The rows of T fall into several groups, and each row is roughly a mix of its group's hidden directions.
T, 114 rows:
11; -5; 49; 17; 28; 53; -17; -37; -41; 23
-15; 1; -17; -47; -29; -60; 12; -13; -30; 43
1; -19; -52; -20; 9; 37; 42; 31; 43; -26
-17; 22; -46; 10; -20; -1; -9; 32; 57; -50
12; -15; -49; -19; -66; -29; -21; -14; -35; -8
18; 2; -2; 57; 23; 62; 10; -34; 12; -27
3; -66; 35; -6; -29; -15; 24; -26; -47; 1
-16; 68; -4; -11; 38; 45; 19; 18; 16; 30
0; -20; 37; 18; 4; 39; -26; -41; -49; 43
13; 48; -59; -23; -42; 5; -21; 28; -17; 20
29; -16; -14; -44; -48; 65; -14; 1; 11; -5
-48; 43; 25; 22; 55; -29; 14; 8; -13; 24
-49; -36; -29; -27; 4; -24; 37; -4; -55; 0
-5; 12; 36; 11; 61; 20; 51; 29; 27; 19
11; -14; 43; -33; -2; -9; 7; -41; -56; 44
8; 57; -1; -20; 11; 61; 13; 23; -14; 43
39; 42; -61; -10; -31; 8; -19; 34; -5; 20
-60; 40; -19; -40; -28; -11; -18; 3; -44; -1
1; 21; -4; 1; 38; 33; 35; 35; 69; -9
-74; 16; -36; 6; 0; 23; -20; 28; 9; -36
27; 23; 18; 19; 11; 13; -69; 46; 20; -26
-8; -4; 4; -50; -17; -15; -75; -5; 33; -21
-2; -16; -23; -36; -33; 1; 65; 49; -7; 17
-39; 42; 18; 33; 56; -36; 21; 8; -10; 21
-37; -43; 66; 9; 35; -3; 14; -27; 9; -16
-3; 1; 20; 46; 0; 72; -20; -19; -18; -37
-35; 9; -28; 40; 26; 49; 0; 9; 34; -47
3; 30; 42; 19; -12; -18; -39; 4; -71; 10
-48; -35; -30; -63; -3; -25; 2; -26; 19; -3
52; 24; 11; 54; 5; 49; 21; 26; 19; -6
-29; -44; -39; -54; 21; 4; 45; -14; -11; -16
-66; -35; -28; -3; -36; -32; 9; -1; 39; -2
-23; 78; -31; 19; 36; -2; -3; 19; 23; 9
-28; 11; -54; -16; -19; -46; 15; 40; 34; -26
-1; -67; 35; -3; -28; -25; 12; -25; -48; -1
35; 37; 37; 42; -13; -2; -55; 8; 33; 11
-36; -17; 58; -41; 25; 31; 14; 33; 17; 19
48; -48; -1; 13; 5; -36; 6; 13; 52; 35
-9; -41; -32; -32; 0; 8; 48; -39; 49; -4
51; -48; -26; 6; -52; -13; -28; -14; -8; -26
-62; -24; -7; -27; -10; -30; 24; -13; -57; 2
-48; -18; -17; -74; -4; -21; -29; -11; -7; -18
-7; 16; 37; -29; 11; 9; 2; -34; -73; 32
16; -4; -48; -5; 1; -60; 10; 21; 48; 35
-45; -16; 2; 54; -59; -7; 31; 6; 19; -7
-9; -4; 7; 48; 27; 64; -12; 13; 23; -46
20; 41; 54; 36; -7; -16; -50; -5; -24; 21
21; -5; -12; 46; 14; 39; 73; 17; -8; -1
42; 32; 54; 23; 13; 7; -40; -12; -45; 4
18; -2; 28; 41; -2; 69; -22; -44; -14; -11
23; -23; 12; 55; 11; -27; -16; -63; -18; -25
48; 29; 11; -42; 52; 15; -15; -11; -42; 11
22; -27; 26; 0; -20; -4; -16; -46; -42; 62
2; -71; 11; -2; -37; -48; -16; -16; -19; -23
32; -33; -6; 44; 16; 13; 3; 22; 69; -22
-53; -39; -28; -61; 10; -6; 14; -11; -17; -26
2; -1; 6; -16; -25; -13; -21; -46; -45; 67
-58; -20; -20; 29; -48; -18; 24; 12; 44; 0
6; -70; 15; -11; -39; -42; -24; -16; -26; -16
-61; 9; -37; 16; 13; 17; 2; 40; 21; -48
13; -39; 23; -47; -34; 65; 2; -21; 0; -4
42; 12; 35; -29; 19; 1; -72; -19; -15; -12
-25; 16; -44; -8; 7; -27; 23; 46; 44; -43
14; -32; 47; 22; 9; -44; -53; 23; -25; 16
-34; 27; 27; -11; -5; 55; -5; -21; -43; -46
-24; 34; 40; 38; -27; -41; -46; -1; -1; 30
-1; -5; -36; -20; 24; -54; 52; 29; 36; -6
26; 14; 9; -11; 20; 1; -78; 22; 42; -18
59; 39; 14; -26; 41; 27; -20; 5; -39; 3
-20; 25; -18; -51; -20; -61; -10; 23; -20; 32
12; -34; 35; 39; 21; 13; 4; -66; 6; -33
-19; 0; 23; -59; -12; 28; 13; 56; -9; 39
-57; 4; -38; -27; 21; -43; 7; 21; -13; 44
7; 21; -21; 56; 46; -25; 19; -7; 47; -29
-46; 11; -42; 6; 12; -1; 23; 42; 29; -54
-33; -29; -27; 20; -8; 2; 77; 3; -33; 3
4; 50; -32; 11; 33; 17; -26; 4; 64; -19
-58; -30; -21; -55; -7; -39; -10; -24; 14; 1
-76; 13; -18; 1; -2; 27; -25; 34; -4; -37
21; 21; 38; 21; -24; 46; -59; -17; -29; 8
-10; -43; 27; -24; -41; -22; -1; -3; -66; 22
-68; 33; -5; -29; -12; 12; -21; 8; -51; -12
9; 30; 55; 40; -12; -28; -32; -26; -32; 32
-39; -41; -39; -58; 6; -4; 29; -5; -30; -19
-52; -7; -37; -23; 27; -43; 8; 18; -4; 50
-47; 22; 30; 24; -28; -54; -30; -9; -18; 33
-34; 46; 7; -38; 3; -6; -8; -8; -69; 23
-28; -3; -36; -36; 7; -62; 25; 40; 26; 5
32; -37; -23; -16; -57; -8; -53; -20; -12; -20
8; -44; 21; -50; -44; 46; -16; -27; -13; -4
42; -34; 0; 43; 21; 8; 3; 26; 64; -15
12; -4; -40; -6; -6; 17; 33; 7; 83; 8
-30; 49; 5; -40; -3; -3; -1; -19; -67; 17
17; -9; 13; 55; 7; 66; -7; -14; 13; -43
-31; -12; 62; -13; 32; 36; -37; -29; 21; -12
47; -1; 47; 24; -11; 52; -5; -20; -8; -44
-52; 47; 14; 10; 29; -39; -26; 8; -34; 28
-31; -29; -29; -32; -3; 8; 72; -27; -23; 0
0; -12; 0; -50; -62; 32; -20; 9; -42; 20
13; -16; -4; -14; -34; 12; -81; -33; 3; -23
0; 9; 21; -1; 44; 32; 69; 32; 26; 19
8; 37; 30; 7; -11; 59; -8; -24; -32; -50
-27; 10; 31; -19; -12; -48; -68; -26; -7; 15
-57; -1; 0; 56; -27; -30; 20; 33; -24; 11
14; 62; -24; 21; 37; 28; 41; 22; 16; 21
34; -1; -10; -76; 30; 30; -2; -21; -24; -17
26; 21; 12; 1; 15; 10; -73; 39; 34; -24
49; -12; -20; -35; 40; 53; 27; -9; 20; -24
-63; 34; -13; -35; -23; -1; -11; -10; -54; -1
-2; -56; 12; -16; -51; -16; -55; -11; -9; -25
-10; -23; -21; -42; -42; -1; 64; 32; -18; 14
21; 42; 48; 47; -12; -24; -35; -10; -17; 36
-38; 4; 19; 71; -32; -27; -13; 20; 30; 9
-17; 69; -9; 19; 52; 13; 31; 14; 10; 24
Here is one row of each group, with its name. Which group are the others in?
42; -5; 17; 50; 34; 50; -4; -1; 38; -22
(20)
28; 39; 34; 70; -2; 16; 22; 9; -20; 24
(85)
10; -1; -4; 58; 49; -39; 13; -19; 37; -29
(127)

-49; 30; 4; -2; -27; 47; -57; -6; -21; -14
(20)
59; -43; 4; 17; 11; -32; 17; 2; 46; 31
(20)
7; 48; -26; 29; 45; 14; 11; 6; 61; -16
(127)
32; 40; 33; 21; 0; 0; -72; 29; 6; -2
(85)
-53; 7; -44; 0; 11; -7; 12; 44; 33; -44
(20)
-19; -30; -50; -37; 8; 29; 30; 27; 34; -37
(85)
-29; 37; 13; 32; 61; -21; 45; 17; 5; 18
(127)
-7; -28; -38; -4; -10; 2; 25; -8; 85; 0
(85)
27; -4; -49; 46; 17; 5; 34; -19; 55; -9
(20)
70; 38; 21; 4; 38; 31; -8; 5; -28; 9
(85)
